T: a few groups of rows, each row roughly a mix of its group's hidden directions
T (82 x 10)
[[ 14   0  10 -25  -8  -4 -16 -19 -25  42]
 [ 10  41 -19 -10  15 -14  -7  26  15 -20]
 [ 20  -4 -14 -17 -19  29  16   5  -9 -39]
 [  9   0   1  -9  29 -11  10 -29  -3  44]
 [  7 -20  24  -7 -39  12 -12  15 -30  -5]
 [-36 -12 -20  36 -23  -1   4  14   7 -10]
 [ 10   8  -1 -22 -31  11  -8  -5   3  47]
 [ 21   7   3  -1  -8 -23  23 -11 -31  35]
 [ 17  34  -2 -10  25 -24  -1  18  10  29]
 [  9  32 -23  -6  -1   4   6  30  23 -30]
 [  8  21 -21  -5  22  -5   4  12   4 -49]
 [ -3  -5 -11 -18  -9  10 -10 -43  -3  38]
 [-30   0  -6 -29  30  14  29   3  18  -2]
 [ 42  -5 -37 -18  -3  -2 -14  17   3  -1]
 [ -2 -21 -11 -10 -31  32   1 -21 -12 -27]
 [ 33   7  12 -13   8  45   9 -16   8 -11]
 [-27  12  26  34 -23  22   4  16  -1   2]
 [-39  23 -26   7 -19 -12   3  22 -13 -11]
 [ -5  27 -13   2  25 -18   1  -3  30  35]
 [ 51  -4  -5 -32   8   7  -6 -11   0  -7]
 [-33 -12 -29   8  12  -3   8  41  -3   5]
 [ 17  21 -35 -21  15  12  14 -12   8 -28]
 [ 43   3   5 -31   6   1  -3 -32   7  -7]
 [ -3 -22   5  26   1  -5 -12  35 -38   2]
 [-21  14  -1  14 -29   0 -14  26  34  17]
 [-29   2  -3 -15 -30 -32 -30   0   3  -9]
 [  4   5 -17  10  13  13  41   1  37  13]
 [  8 -29  -6 -10  28   4   2  35 -31  -2]
 [ 27   6  21 -27   9 -10 -26 -30 -12  14]
 [-34  16 -14 -10   5 -12  16 -25  35   3]
 [  5 -17   5  19  -2  15  -7  46 -31   0]
 [-20  10 -20   4  -3  -6  36  41   2  -7]
 [  4 -18 -20  -6  18  18  23 -43  -4 -15]
 [-20  -5  -2 -23 -18  -2  -4  23  34 -30]
 [ 27 -11  15 -27 -23  12  -3  -3 -37  13]
 [-27  -7   1 -19 -15 -39 -27  11  14  -8]
 [-19 -12 -11 -33  41 -10  21  -9   5  -2]
 [ -8  20 -34 -22 -20  14 -22 -23  16  -2]
 [ 27  -7   6  10  40  14  31  11  -1  15]
 [  3  24  -3 -20 -38 -19   0 -17 -27  12]
 [ 14  -2   0   8  19  47  22   9  18 -18]
 [-19 -20  -7  40   6 -26 -12  -5 -14  22]
 [-27  14 -14  14   3  -7  -9 -11  39  31]
 [  0 -22  -3  38 -33  -1   9 -22  -9  18]
 [ -8  -7  37   6  10 -22  -2 -39 -18  -2]
 [ 36 -17  16 -12 -27   7  29 -15   9  12]
 [ 23 -12  14 -13   3  39   7  -4  31 -21]
 [ -8  36 -24 -13 -18  -1 -24  10  28  10]
 [  5  16   2 -13   6  46 -12  -6  15 -32]
 [ 26 -22  21  -8   7  30  -8 -16  30 -12]
 [ 11  -6   8 -21 -48 -24  14 -11  -1  13]
 [-10  -3  11 -37  -9 -28 -33   1  18 -12]
 [ 26 -12  17 -16  28  28   5   3  29 -14]
 [  4   8  -4 -13 -42  17 -18  24  -6 -28]
 [  7 -15 -10  31 -14 -15 -23  30 -28   5]
 [-25 -15  -7  20  35 -25  -9  27   6   4]
 [ 46   5 -21 -31  -1   4  -7 -11  15  -4]
 [  0   1 -10 -21  16 -32   1 -44  14   0]
 [-10  16 -31  -2  24  -4  -7 -18  11 -40]
 [ 13  10  10  -5 -38  11   0  45   4   1]
 [-20 -21  37   5  26  -2   9   0 -33  -3]
 [-17 -22  -8  44   3 -22  -1  -2 -14  23]
 [ 10   2  31  31 -26  20 -11  17 -21  -1]
 [-24 -10 -16  50  11  19  -6   2  -2  -6]
 [ 14  23   2  21 -41  25 -10  13  14   1]
 [ 29  17 -11 -32  -2   9   4 -27  30  -4]
 [-25  -5 -15   2 -41  22 -16 -13  22   7]
 [ -3  16   7 -11 -34  -3 -28  15   6  37]
 [ 18  15 -29  -5 -17 -25 -14 -28  26   3]
 [-27 -13 -17  12  17   0  -9 -40   4 -26]
 [ -1 -26  -6   5  -8  28  34 -26  13  21]
 [ 12  31   8 -45  -2 -12 -18 -11 -16   0]
 [ 34  -6  21 -26  21  24   4  -5  22  -8]
 [ 28   9  11 -19  21 -24  15  -2 -23  31]
 [-11  36 -17  -4  15 -22 -22  -1  25  22]
 [  6 -20   5  19  33   3  45  -7   7  -1]
 [-10   9 -20  44  14  17  19   5 -24   9]
 [  5   5  18 -37  23  26  23 -17  14  -8]
 [  2  10   4 -21  10 -46  -5   4 -22  26]
 [ -4   6 -10 -40  24  20  24  -5  25  -5]
 [ 16 -12   3  25 -15  10 -16  40 -29   1]
 [ 24  -4 -39  12 -19 -17 -24  22  -3   5]]

one row of each group, then the others: which group is each in?
[ 22  23  11 -24  -9  -2 -18 -33 -26  12]	(16)
[-35  -2   9  24  -3  20  10  39  -9   3]	(105)
[-33   5 -19  19 -17   8  -7  -2  41   1]	(74)

[ 33 -21  13  20  20   4  20 -14  -8  29]	(16)
[ -7 -18   7  30  -2 -35 -19  -2 -32   5]	(105)
[ -1  39 -31 -12  -7   2 -11  12  31  -6]	(74)
[-11 -12   2  -2  23  22 -13  18  36 -31]	(16)
[-30  18 -21  32   5  -3 -19  -5 -30   4]	(16)
[ 15 -22 -39 -16  22 -22  -7  19 -12   2]	(105)
